Some points, each followed by its number:
[ 36  70  46  80  61  48  43  62  64  42  74  80  56  56  26  27   4  46  38   8  56  21  45 118] 0
[  5 -49  -1 -41 -37 -29 -12 -41 -21 -89 -43  11 -24 -60  17  -1 -20 -44 -11   4 -71 -31   8 -21] 1
[  24  -65  -10  -65  -13  -50  -35  -50  -72  -93  -75   -3  -55 -101    0  -19  -29  -70  -39  -30  -82  -36   -6  -15] 2
[28 57 64 56 25 36 55 42 49 65 26 55 54 48 45  9 23 55 54 11 61  9 46 35] 3
[-11 -25  11 -13 -28  -9  22  -9  19  17  -5  26   9 -14  32 -19 -19  26  -1  17  15 -78 -17 -10] 4
[-23  -2  -2  -3  -7 -22  -1 -13   2  23  -9 -21   1  -7  -2 -47 -26  32 -10 -19  -4 -77 -24 -10] 5
[ 34  -7  13  -1  13  11  -6  23 -16   0  11 -16 -19   5  -7  -1  24  -7   5  10   3  17   7  11] 6
[64  6 71 24 21 45 50 26 46 24 30 13 24 -9 52 18 53  4 56 84 36  9 68 16] 7
[-30  21 -50  -7   6 -21 -21 -49   6 -17  -5 -11   8  16 -11  27 -12 -18   6 -17  13  29 -13 -10] 8
[ 34  -3  29  10   9  29  11  -5  19 -21  14  21  16   2  21  38  56 -18  37  37  -6  26  51  10] 9
[-48  19 -34  24  34  -7 -56 -12   4  -5  18  -3   7   6 -60  -9 -24  17 -30 -73 -27 -17 -30  -3] 10
[ -1 -16 -22  -8  12  -3 -65   1 -23 -37 -17  13 -16 -10 -63  19 -20  -4 -48 -47 -44 -17 -21  -5] 11
[-10  22 -20   0  35 -26 -55  -6 -14  -8  18 -19  -4   4 -69 -35 -52   4 -36 -43 -28 -22 -24  11] 12
[ -60   -7  -43  -28 -109  -64   26   -4    1    8  -29  -55  -49  -19   26  -24  -45  -24   17   28    8   -4  -34  -73] 13
[  1 -50  -6 -16 -54  15  -7  28 -38  -4 -38 -19   5  -1 -19 -31  -3  16 -63  -4 -61 -28 -19 -34] 14
[ -2 -23  12 -11 -34   2  50  23   0  11  -8 -22 -29  19  39 -22   5   0  13  22  23  -3  -2 -25] 15
[ 29   1  11   1  17  16   2  -8  -9 -22   0  48  21  -2  10  35   3 -27  -5  -1   0  44  19  37] 16
[ 12  -1  14   5  11  21 -10  15  -6  14  22 -20  13  17 -18 -13  16  16  -3  12  -7   3  -3   6] 17
[-10  18  -5  -6  18 -19 -41   8  -8   2  -7  15  -6   0 -41 -27 -36  15 -30 -39  -9 -70 -14 -19] 18
[ -7 -47 -12 -22 -52   3  -3  26 -31  -8 -34 -36 -21  -9 -16 -45  -2   1 -33   4 -28  -4 -26 -36] 19
[ 43 -22  57  11  -2  27  60  31   9  14   9  21  17  22  48  -7  19   8  23  40  27  10  30  34] 20
[-57  43 -20  36  18  -1 -29  -5  39  15  34 -19  32  34 -42 -15 -16  34   0 -12   2   0 -18  -8] 21
New points follow, each followed by the numbers of its three nearest points above, looking only along the 6 directions in which the numbered points spread most, nearest first.
[ -29  -30  -58  -71  -41  -86  -15  -25  -41  -26  -28  -27  -76 -113   -6  -10  -71  -81  -15   34    0   -1  -48  -18] : 1 13 2
[ 19  15 -31 -20  18  -6  -9  24 -40 -14  -6  35 -13  -9 -14  55 -44 -28 -37  18  11  48 -21  45] : 16 6 8
[ 32  13  30  -7   5  22  -5 -15   3 -12 -14  22  22 -11  24  14  78 -19  40  15  -2  29  60 -29] : 9 6 16
[  15  -25    1  -31   12  -28  -13 -101  -31  -60  -26   12  -10  -40   19  -14  -12  -63  -14  -47  -45  -10   11   -3] : 1 2 11
[  2  -4 -38 -23   2   0  -6  12 -36  -1 -21  -6  -9 -29 -21  28 -18 -15 -46  23   5  16 -26   4] : 6 8 19
[ -4 -44 -34 -51 -26 -39  -8   3 -49  -5 -26 -43 -76 -37 -13 -30 -34 -39 -23  22  14  11 -54  -8] : 19 14 1
[-31  53 -11  48  44  -3 -16   1  31  40  46 -42  18  35 -32 -37  -7  49   6 -36  14 -10 -13  14] : 21 10 17
[-33  49 -12  42  15   6  -2  12  32  17  48 -11  16  39 -12 -11 -14  23   9   8   7  14 -11   1] : 21 17 8
[-38  24 -11  53  36  -9  -1 -18  22  66  31 -45  14  23  -4 -23  18  52  22 -70  16 -10 -18   9] : 21 17 10
